grid =
-3.42	3.03	-3.93	2.75	2.87	-7.17	5.68	-1.12	-3.08	4.79	-2.47	-0.55	-0.41	2.24
-3.40	2.96	-3.01	-0.03	5.91	-6.49	0.23	5.24	-5.55	1.62	3.01	-3.06	0.01	-0.46
-3.41	-0.20	2.78	1.83	-2.24	-4.50	-1.58	4.15	6.64	2.84	-4.09	-7.40	-3.81	3.16
-3.44	-0.88	2.11	2.93	0.71	-2.77	-4.52	-2.65	1.96	5.97	6.26	2.21	-3.56	-7.20
-3.42	2.74	-4.25	6.69	-6.67	4.11	-1.44	-0.71	2.62	-2.52	0.04	1.74	-0.52	-1.50
-3.41	0.43	3.06	0.00	-4.24	-2.53	3.96	6.51	0.85	-6.41	-5.91	1.68	6.62	2.97
-3.42	1.97	-2.17	3.88	-5.13	4.99	-4.50	4.11	-2.72	-0.11	2.59	-3.12	2.54	-2.56
-3.42	0.52	3.01	-0.27	-4.36	-2.08	4.54	6.21	-0.32	-7.00	-4.91	3.14	6.60	1.32
-3.41	1.46	-0.38	0.58	-0.74	0.12	0.52	-0.25	-0.33	0.03	1.18	-1.56	0.46	1.02
-3.43	1.02	2.75	-2.08	-4.24	1.76	6.67	1.35	-6.65	-4.71	4.15	5.93	-1.47	-5.75
-3.40	2.77	-1.77	-2.46	6.62	-2.18	-5.78	6.00	0.24	-5.12	3.93	1.38	-2.98	0.08
-3.41	-0.73	2.33	2.78	-0.05	-3.53	-4.32	-1.02	4.01	6.69	4.45	-1.33	-6.44	-6.90
The entry in the bottom-left corner: -3.41
The entry in the top-right corner is 2.24
The largest entry in the last row: 6.69
Find the 3rd smallest entry.
Answer: -7.17
Find the third-last entry, reading row by row.
Answer: -1.33
The first entry on the main diagonal is -3.42
Find the last entry in the row that holds the smallest entry.
Answer: 3.16
The entry directly below -0.52 -> 6.62
Find the entry directly above 0.43.
Answer: 2.74
Find the entry in the bottom-right corner.
Answer: -6.90
Find the minimum.
Answer: -7.40
The top entry of the column that holds the smallest entry: -0.55
The entry directly below 2.54 -> 6.60
The entry just right of -2.77 is -4.52
The entry just right of -6.41 is -5.91
Find the entry directly below -3.43.
Answer: -3.40
The fourth entry in reading order -> 2.75
The entry directly above the smallest entry: -3.06
Find the entry just right of 2.54.
Answer: -2.56
Find the entry directly below -0.41.
Answer: 0.01
Find the largest entry in the first row.
Answer: 5.68
The entry just left of -2.18 -> 6.62
Find the smallest entry in the last column.
Answer: -7.20
The entry directly below 5.24: 4.15
Find the fourth-last entry, reading row by row.
Answer: 4.45

Read these off the matrix that follows. Indices start at 0.
1) What is the entry just left of 0.08?
2) What is the entry just left of the smallest entry?
3) What is the entry at row 2, column 2?
4) What is the entry in the bottom-right corner?
5) What is the entry in row 0 and column 1?
6) What is the entry just left of 6.93?
7) What is the entry in row 0 and column 0?
8) What is the entry in the bottom-left corner?
[[-5.25  5.52  0.49  6.93  1.98 -3.64  2.19 -1.09]
 [-5.60  3.83  1.75  3.33  0.08 -7.75  3.00 -1.94]
 [ 1.81  1.07  4.04  2.76 -1.51 -2.89  1.03  2.44]]
1) 3.33
2) 0.08
3) 4.04
4) 2.44
5) 5.52
6) 0.49
7) -5.25
8) 1.81
